(in the rows, 128 means zero)
Rotation paths and how fast each direction turns (degrees a step):
Each turn is a multiple of 5 degrees from 10 to 175, or 0.
Each row of a path follows its step; steps can be skipped.
path 1
step 0: [126 130 126 128 148 135 125 144 136 129 141 131 126 123 132 136 127 134
 122 132 122 120 121 132 118 142 117 106 142 129 129 128 111 125 128 114
 132 130 134 130 134 129 128 109 140 122 137 118 125 125 134 136 134 131
 131 127 132 127 122 116 131 127]
step 1: [124 120 128 138 141 140 120 140 133 129 129 136 124 141 135 123 121 136
 128 129 133 116 121 132 115 130 123 112 119 116 125 125 126 139 141 128
 122 129 135 112 132 145 112 133 127 125 137 120 125 124 131 139 144 131
 123 138 134 129 130 136 127 128]
step 2: [112 113 129 147 127 139 132 124 129 127 121 141 132 135 128 122 130 128
 126 118 132 124 134 133 115 126 122 124 141 130 120 120 125 135 128 118
 127 124 121 137 126 124 121 127 138 126 147 123 127 140 127 130 144 124
 137 140 139 146 134 127 126 136]
step 4: [131 124 136 125 135 124 133 128 122 144 130 141 135 134 130 127 119 129
 125 122 131 124 136 143 119 144 139 130 131 126 114 115 134 125 134 138
 137 138 129 125 132 132 118 119 136 128 130 120 132 122 137 120 144 123
 115 143 124 122 120 125 141 140]
step 5: [138 130 128 120 137 131 134 127 138 124 127 132 142 115 132 132 123 126
 137 132 128 127 123 137 129 141 122 127 136 119 124 118 127 127 140 120
 133 134 139 136 129 125 118 118 151 124 147 133 148 132 136 126 144 126
 131 140 135 131 127 128 119 131]
step 6: [139 138 130 134 136 140 129 149 138 132 125 130 133 124 124 137 127 144
 130 118 138 128 120 132 125 132 127 122 124 116 132 134 137 131 143 132
 123 134 126 127 129 131 124 127 130 121 143 131 122 134 131 134 141 123
 128 142 132 130 117 102 120 126]
step 8: [134 133 128 142 135 131 122 128 128 119 113 140 119 129 136 133 122 131
 128 136 113 113 144 127 118 130 110 115 131 121 131 118 121 124 124 121
 134 136 129 123 136 135 124 129 145 116 137 117 122 122 136 136 129 135
 132 140 131 135 126 119 129 130]
step 9: [127 124 123 132 134 149 123 127 129 137 133 145 141 130 126 122 112 132
 126 127 130 116 125 135 117 136 126 110 131 134 126 121 131 135 126 125
 121 134 119 132 138 125 121 138 132 124 133 131 123 116 130 142 138 130
 120 136 128 135 132 119 144 142]
step 10: [117 106 136 126 129 133 132 121 128 130 117 137 136 125 120 128 125 138
 134 130 132 125 122 123 119 144 131 126 128 126 113 131 127 136 139 118
 123 123 127 126 132 134 114 132 143 117 136 129 137 131 134 121 137 137
 147 141 129 131 126 128 140 137]
step 11: [132 126 127 126 125 139 146 131 135 138 107 131 131 124 116 130 137 126
 121 122 128 124 134 134 116 134 121 126 139 119 130 123 126 126 141 135
 142 129 138 125 131 125 125 130 127 133 146 124 125 135 132 124 137 124
 135 146 115 123 129 113 139 138]
Directions:
[132 129 127 133 127 125 125 126 127 127 124 127 128 131 131 127 128 129
 130 132 132 130 129 125 125 131 127 130 129 126 128 131 131 127 130 131
 128 125 130 125 129 128 126 128 128 128 128 127 128 126 127 129 127 130
 128 129 130 127 125 127 130 125] -> 155
[128 131 128 128 130 127 125 128 130 128 126 131 127 127 129 127 126 129
 128 129 124 126 125 129 129 128 128 127 125 129 131 132 129 126 125 126
 128 130 128 127 125 130 129 129 127 126 129 131 130 130 126 127 127 132
 127 127 132 129 129 124 134 128] -> 40
[130 129 132 128 132 126 125 124 126 126 129 129 127 130 129 132 128 128
 130 130 128 127 131 129 127 131 129 126 130 128 130 126 127 125 124 127
 131 130 128 131 129 128 129 127 128 128 128 127 124 125 130 127 127 128
 124 125 127 122 129 129 129 129] -> 85
[125 130 128 128 130 125 128 130 128 126 125 131 129 126 126 125 130 129
 130 125 127 125 129 124 129 131 124 133 132 127 129 128 124 125 126 126
 128 128 129 132 128 127 126 127 130 129 127 127 130 130 129 130 128 131
 131 127 127 128 127 129 127 125] -> 135
[135 129 126 126 126 125 128 129 132 127 128 128 126 129 126 130 128 131
 127 127 132 129 129 129 129 129 130 132 128 130 129 128 129 125 127 127
 130 130 127 129 126 127 128 125 125 124 128 129 132 128 129 128 129 128
 126 130 127 131 127 130 124 131] -> 45
path 2
step 1: [129 135 138 118 123 133 115 135 131 136 130 122 126 145 131 121 125 118
 131 123 122 129 125 132 117 148 127 127 124 135 125 147 127 123 136 129
 123 130 124 114 136 124 131 132 128 113 127 136 117 130 120 126 131 119
 127 124 125 121 130 147 118 132]
step 2: [135 134 119 131 139 125 128 131 135 127 130 131 111 129 125 119 125 134
 129 122 130 127 132 131 123 131 120 133 130 130 117 122 126 112 130 110
 120 142 129 131 123 126 131 143 148 132 116 135 126 132 128 115 129 126
 128 114 130 140 132 134 138 139]
step 3: [130 137 120 130 119 136 126 122 137 125 122 129 125 132 136 137 124 123
 146 118 128 128 135 117 103 119 131 121 129 126 133 122 129 116 130 129
 128 129 120 127 133 121 118 141 134 117 139 133 111 121 140 136 128 127
 125 125 129 116 128 133 124 126]
step 4: [147 135 128 119 126 142 136 127 135 143 130 119 120 131 116 123 131 125
 133 118 129 134 125 141 124 130 127 118 123 114 142 132 119 122 134 125
 125 131 123 139 121 140 118 122 126 125 119 132 123 133 124 120 119 133
 139 123 127 132 134 129 128 138]
step 6: [131 136 131 110 134 138 131 143 140 133 129 133 125 129 142 125 115 127
 132 129 129 141 131 131 112 135 122 130 133 121 130 126 143 145 119 121
 120 130 124 132 113 139 125 128 137 123 133 135 131 128 127 120 127 128
 130 127 130 116 128 138 121 131]
step 7: [140 118 131 123 120 116 130 126 127 118 119 127 114 139 118 125 129 127
 138 122 122 128 128 130 122 135 121 133 138 118 131 123 122 132 130 132
 116 133 134 141 135 127 124 119 141 121 139 143 123 128 126 134 134 131
 123 113 132 138 127 137 145 125]
step 8: [139 144 134 125 126 136 117 133 136 133 131 134 113 129 139 131 118 118
 117 129 116 120 132 128 121 133 148 129 131 125 135 138 126 133 131 134
 128 131 128 137 135 123 126 133 140 135 118 128 121 122 138 128 125 135
 129 123 143 115 136 128 131 123]
step 9: [128 135 138 112 123 141 128 134 129 131 136 117 125 116 121 140 126 128
 129 129 130 130 138 129 124 145 119 132 127 137 134 122 128 111 119 129
 113 125 136 132 137 129 116 123 133 129 136 125 130 129 136 114 121 139
 119 113 125 140 130 139 129 134]
step 10: [128 129 126 126 122 137 109 121 134 132 138 144 118 119 126 135 117 125
 141 119 123 123 128 131 126 127 120 132 123 125 121 135 134 135 133 131
 125 139 136 130 139 130 133 126 139 114 122 132 120 135 120 132 123 113
 137 118 125 128 132 144 122 120]
step 11: [135 135 129 135 145 128 124 144 136 118 123 129 114 136 133 135 113 130
 133 127 126 128 126 127 120 131 114 132 129 134 136 129 121 122 137 131
 120 126 109 117 121 130 124 129 125 119 119 132 128 130 133 116 126 136
 129 118 136 137 133 144 133 137]
Directions:
[127 128 128 133 127 129 126 128 128 128 131 127 127 127 128 130 127 125
 127 130 126 127 126 127 127 129 128 131 125 124 126 128 123 131 129 124
 129 133 128 129 125 127 127 129 130 129 126 129 128 131 128 131 132 130
 128 127 124 132 128 126 129 126] -> 130
path 3
step 0: [128 125 118 123 121 131 121 129 128 125 135 129 141 126 128 126 140 122
 124 125 128 132 119 142 124 139 125 121 115 142 133 132 132 131 137 118
 137 138 135 129 120 119 130 108 124 123 116 127 138 132 128 134 138 143
 144 133 132 128 141 125 142 134]
step 1: [123 120 118 113 138 128 134 136 119 127 133 123 135 136 123 138 140 131
 117 140 125 122 133 125 132 138 133 142 132 129 136 123 127 137 141 123
 114 129 127 117 133 144 130 128 128 120 136 124 122 131 130 129 127 139
 137 130 105 127 139 122 130 128]
step 2: [137 124 125 122 129 134 118 128 114 138 125 146 141 139 123 122 124 131
 123 130 124 127 137 109 143 115 139 122 138 134 132 124 126 126 129 133
 134 129 121 139 132 130 142 129 118 114 130 115 124 126 135 139 125 131
 124 119 127 129 118 126 120 130]
step 3: [133 148 136 118 128 144 127 131 120 125 128 128 141 130 127 137 124 122
 132 131 139 136 125 128 132 132 132 125 132 139 132 131 125 129 130 118
 141 128 136 142 120 126 120 109 120 119 127 128 137 122 117 135 137 127
 131 136 146 129 137 133 132 136]
step 4: [107 141 126 122 139 121 138 138 123 129 123 127 120 135 123 119 141 126
 127 143 137 122 116 129 124 134 129 135 135 120 130 128 130 132 147 118
 127 115 126 127 127 135 132 131 129 112 124 123 131 139 128 124 132 134
 132 143 128 117 141 129 131 129]
step 5: [122 132 129 133 120 115 123 131 119 132 132 149 131 146 128 113 144 130
 137 128 132 123 149 122 135 137 136 123 129 122 128 123 132 128 132 121
 125 136 118 124 138 131 126 130 118 117 127 120 132 128 142 130 137 126
 124 122 121 132 113 137 127 123]
step 6: [131 132 145 122 115 136 118 124 122 127 118 135 144 130 122 137 131 115
 125 123 129 131 136 133 127 127 130 129 131 127 128 128 123 136 118 120
 131 125 121 151 130 122 111 124 110 127 132 139 134 125 123 130 141 127
 138 141 119 128 120 122 124 132]
step 8: [120 134 125 133 127 108 126 146 133 123 129 146 139 135 139 130 126 138
 129 128 144 126 141 123 131 129 132 131 128 119 122 141 132 135 127 139
 122 124 132 115 130 132 133 132 129 115 111 120 131 127 139 132 134 125
 127 131 141 138 122 118 126 123]
step 9: [120 136 126 145 122 134 118 145 127 126 123 134 137 140 122 132 128 118
 125 116 130 126 138 129 127 136 120 123 128 124 125 120 131 125 120 133
 138 142 124 134 116 133 116 116 125 129 122 137 124 130 127 128 133 129
 137 135 121 118 119 105 130 137]
step 11: [128 121 120 125 133 123 120 131 126 134 129 140 137 114 130 122 124 141
 140 128 127 132 141 131 138 117 135 130 117 133 128 131 123 140 131 127
 133 119 123 113 123 126 147 131 125 119 114 123 126 124 131 134 146 130
 136 135 126 139 136 115 123 113]
Directions:
[128 132 125 124 129 133 129 131 127 129 127 131 126 125 127 128 128 129
 131 129 126 129 129 128 127 126 127 127 127 130 129 124 127 126 130 126
 128 131 131 130 131 131 133 126 128 127 130 126 128 126 126 127 128 130
 127 125 128 127 131 127 125 127] -> 35
[132 127 127 128 130 126 130 128 128 129 128 125 127 127 126 129 130 125
 130 126 128 128 126 127 130 133 126 132 127 126 126 129 129 130 130 124
 128 122 132 128 130 126 130 126 130 124 127 131 127 129 129 129 127 127
 129 126 128 128 130 127 128 123] -> 110
path 4
step 0: [136 119 130 138 139 137 133 119 130 131 121 136 108 131 131 128 116 133
 122 122 120 131 122 125 116 131 120 124 118 110 119 123 134 132 126 122
 129 115 116 145 129 125 116 112 135 130 120 126 127 132 138 118 120 129
 141 124 129 131 130 117 121 111]
step 2: [126 114 125 123 136 121 121 133 123 146 134 141 131 138 127 131 110 124
 130 119 140 140 143 119 121 129 122 130 128 127 128 132 119 138 138 118
 113 121 127 129 129 140 124 130 121 129 112 142 126 122 130 121 137 114
 135 116 137 138 120 137 122 125]
step 3: [117 137 118 139 120 132 142 128 129 144 130 125 121 122 118 129 116 119
 132 124 111 136 131 112 134 143 121 137 126 131 118 134 132 124 139 124
 123 136 119 125 134 112 122 127 128 139 121 131 122 129 128 134 129 133
 130 119 119 145 142 125 128 141]
step 4: [128 132 132 125 122 134 136 133 125 126 126 135 137 121 133 134 107 125
 115 129 102 134 131 138 123 126 118 135 131 126 134 124 126 143 123 134
 114 117 121 130 119 125 131 134 110 127 125 132 136 143 126 126 122 138
 133 130 122 136 107 134 116 131]
step 5: [101 110 125 120 132 122 136 130 129 122 119 119 138 142 125 132 129 117
 126 132 127 134 125 122 128 131 129 126 133 120 130 116 136 121 129 128
 117 119 120 129 140 129 116 127 136 132 128 124 142 135 131 114 123 140
 131 121 133 131 132 145 131 145]
step 6: [117 128 130 116 111 121 123 116 135 138 135 123 113 140 129 117 134 123
 132 143 112 139 139 128 127 125 133 130 133 126 130 121 125 133 130 133
 137 135 126 147 138 127 130 125 112 129 125 141 129 144 121 122 144 119
 132 128 119 135 123 131 128 128]
step 7: [130 139 126 132 133 135 127 130 132 135 135 125 135 119 119 122 124 128
 121 149 127 136 129 126 119 122 139 124 125 123 135 119 122 134 143 132
 126 120 132 106 144 114 116 125 127 138 121 129 136 130 127 118 130 126
 132 121 117 109 131 137 110 135]
step 8: [123 117 139 142 147 125 130 136 119 120 124 122 132 127 137 118 136 129
 125 130 119 126 131 134 133 135 125 127 123 141 123 129 134 120 136 140
 140 132 106 138 127 114 121 122 123 131 126 132 124 142 128 113 137 122
 139 123 130 128 118 127 110 124]
step 9: [123 130 113 127 131 127 128 126 124 129 147 133 137 124 130 138 143 128
 132 124 132 140 119 140 138 121 140 130 122 133 131 117 118 135 128 122
 126 116 129 142 124 113 118 139 123 130 133 133 121 148 125 129 130 136
 148 126 128 118 141 130 133 132]
step 10: [120 135 146 141 135 134 121 120 134 133 133 138 133 132 130 130 139 126
 129 144 139 128 129 117 141 134 120 118 123 126 128 121 130 147 135 130
 130 125 120 134 129 139 132 123 115 139 117 140 117 114 122 120 134 137
 140 132 145 127 124 134 126 136]
Directions:
[129 128 130 129 131 127 134 127 129 125 127 127 125 134 131 130 127 125
 133 129 130 127 129 127 128 130 130 127 129 126 125 133 128 127 131 130
 128 129 127 128 130 125 130 129 127 129 127 128 129 130 129 127 129 131
 129 131 127 130 130 125 128 127] -> 140
path 5
step 2: [123 127 125 125 114 123 130 129 127 123 129 113 141 135 111 127 129 121
 126 116 121 128 130 114 138 120 123 139 116 110 129 120 128 123 121 122
 124 137 140 143 126 125 138 126 132 117 134 117 131 125 130 130 131 140
 137 124 142 133 134 125 124 118]
step 3: [116 131 135 131 125 124 120 124 134 119 122 116 125 137 142 127 136 129
 150 120 135 129 138 123 123 134 138 111 132 134 122 123 133 134 124 134
 131 130 133 128 130 125 126 123 137 118 116 120 128 125 117 121 116 124
 144 125 126 140 145 129 122 137]
step 4: [134 130 138 113 129 134 140 135 132 130 132 123 119 138 127 127 129 119
 121 133 117 113 143 124 113 128 139 122 123 135 141 125 119 113 127 117
 122 131 116 122 134 120 120 128 125 129 120 132 126 121 124 127 129 134
 133 142 133 135 122 120 113 127]
step 5: [132 127 142 124 122 130 133 144 126 123 125 144 136 119 140 123 126 137
 119 138 129 145 122 136 131 131 135 122 126 117 130 138 117 129 131 126
 113 122 122 135 133 124 126 131 127 114 142 134 124 128 110 127 123 116
 136 123 127 140 124 132 129 128]
step 6: [135 129 118 137 119 120 126 135 137 138 140 125 134 121 132 139 131 134
 120 139 127 120 135 121 128 111 126 127 119 127 121 123 124 125 118 119
 129 129 126 129 119 133 120 148 128 131 122 140 126 127 136 125 131 119
 127 103 122 140 127 127 134 135]
step 7: [116 123 132 139 126 120 143 124 128 127 131 129 138 123 120 140 118 135
 136 135 130 120 119 124 130 126 125 122 137 122 120 134 142 133 132 125
 133 123 124 120 115 129 148 121 128 141 122 131 124 119 122 116 127 132
 130 137 131 147 112 128 133 123]
step 8: [136 140 136 147 129 127 130 113 130 137 127 118 118 115 110 131 132 125
 127 117 130 134 135 130 138 131 128 128 132 123 115 113 119 120 125 125
 119 126 124 111 130 124 143 122 123 118 120 131 122 135 118 134 135 125
 132 127 132 119 130 124 121 124]
step 9: [132 135 125 127 130 128 122 132 131 128 123 137 131 116 141 128 116 118
 129 129 125 133 138 129 123 121 121 113 129 122 141 122 130 128 117 135
 128 124 126 114 133 142 143 128 141 125 134 116 136 126 132 113 114 123
 123 137 132 116 136 115 124 125]
step 10: [128 124 130 107 129 130 128 121 126 127 121 125 126 138 133 139 141 122
 118 120 116 124 136 134 131 124 120 130 140 126 119 140 115 125 123 126
 126 121 127 140 124 137 134 130 125 120 134 111 132 125 134 122 140 128
 128 113 141 130 118 115 121 123]
step 11: [141 124 126 121 113 115 126 122 128 135 122 122 130 144 137 133 126 128
 142 132 137 139 136 127 140 139 141 120 134 139 132 120 122 132 126 117
 133 128 126 140 118 132 131 113 133 133 144 127 117 127 127 134 116 124
 127 125 117 135 126 123 135 128]
Directions:
[131 127 129 126 127 128 129 129 131 127 130 133 128 124 128 122 127 128
 122 128 128 131 130 132 131 129 128 125 130 128 129 126 130 127 128 129
 127 130 128 129 128 129 127 129 125 126 126 126 132 128 131 125 128 129
 126 127 127 129 128 130 125 127] -> 85
path 6
step 1: [135 117 124 115 126 128 126 114 127 124 109 124 127 115 132 130 131 122
 147 127 119 124 131 125 131 133 127 124 120 127 126 150 114 117 123 131
 144 118 130 147 117 129 138 138 114 122 127 132 110 124 123 126 136 131
 131 114 132 123 120 133 137 146]
step 2: [114 138 108 129 122 130 136 147 121 125 127 121 132 122 133 142 123 126
 129 123 136 118 151 124 124 131 137 120 127 127 121 129 119 132 132 128
 121 128 118 132 127 129 129 128 110 135 147 128 110 117 124 116 124 132
 126 137 114 118 120 126 110 138]
step 3: [114 144 123 131 135 127 111 126 136 136 136 132 139 126 121 127 128 121
 124 135 147 130 126 116 131 136 119 106 130 119 123 123 117 132 137 140
 135 121 120 118 124 137 124 132 124 141 123 128 119 137 130 113 115 129
 123 119 142 124 144 115 138 141]
step 4: [127 125 144 141 143 130 125 128 128 138 132 111 120 137 140 117 130 122
 130 139 134 142 128 139 116 136 114 133 124 139 114 130 128 135 120 128
 131 136 122 121 137 116 120 140 119 123 128 133 114 118 131 122 133 132
 126 132 130 129 125  98 136 128]
step 5: [133 124 134 123 139 138 117 139 134 136 120 126 136 134 139 148 137 120
 138 145 130 128 114 140 131 108 128 129 120 127 118 131 127 116 124 119
 127 137 135 129 122 113 121 124 120 128 139 130 120 156 135 121 122 126
 126 128 118 128 137 132 127 115]
step 6: [137 110 139 121 133 126 105 135 127 127 151 130 127 130 124 133 124 131
 132 129 114 131 125 133 128 118 133 122 140 141 127 135 115 130 131 143
 124 123 137 119 123 116 134 131 126 143 144 112 133 127 125 131 130 123
 121 132 120 135 113 135 127 147]
step 7: [142 121 128 128 124 136 118 113 125 127 125 139 129 128 140 121 128 139
 140 129 132 127 138 113 132 116 136 121 146 120 131 127 143 114 119 141
 131 113 124 136 120 123 134 111 103 133 133 133 112 117 126 131 125 130
 132 128 135 140 122 118 129 124]
step 8: [128 142 133 126 126 139 134 139 116 123 148 118 139 116 137 125 117 139
 117 127 142 112 135 127 133 126 130 119 146 119 127 146 135 128 129 129
 123 139 128 132 133 122 110 136 121 142 127 127 125 123 138 128 139 141
 135 139 131 131 138 131 123 116]
step 9: [124 135 134 129 134 116 110 125 134 125 142 121 125 132 122 125 134 130
 123 131 134 119 118 116 131 139 134 123 134 126 128 117 123 120 129 143
 127 137 100 126 140 117 136 127 138 131 123 147 136 138 147 129 134 117
 137 128 123 129 136 127 140 113]
step 11: [128 107 135 121 124 116 148 135 123 121 127 142 114 132 128 147 130 143
 123 129 119 136 117 129 127 122 119 122 138 125 116 116 134 134 119 130
 115 128 135 130 127 120 124 112 128 128 123 129 126 150 125 123 119 126
 132 143 130 130 132 141 120 114]
Directions:
[127 132 131 127 129 129 132 128 129 126 126 131 125 129 129 130 128 126
 129 133 127 131 129 127 128 132 127 125 125 132 127 125 128 130 127 130
 128 128 127 129 133 126 127 128 127 128 129 125 129 131 130 127 123 132
 128 127 129 128 128 128 126 131] -> 45
[124 132 132 128 127 128 126 128 128 128 130 129 129 128 126 129 125 130
 126 127 130 130 127 129 125 126 126 124 130 130 127 126 124 125 126 127
 129 127 127 127 126 128 130 129 126 124 131 129 134 127 126 126 128 127
 128 127 126 130 131 133 126 128] -> 120
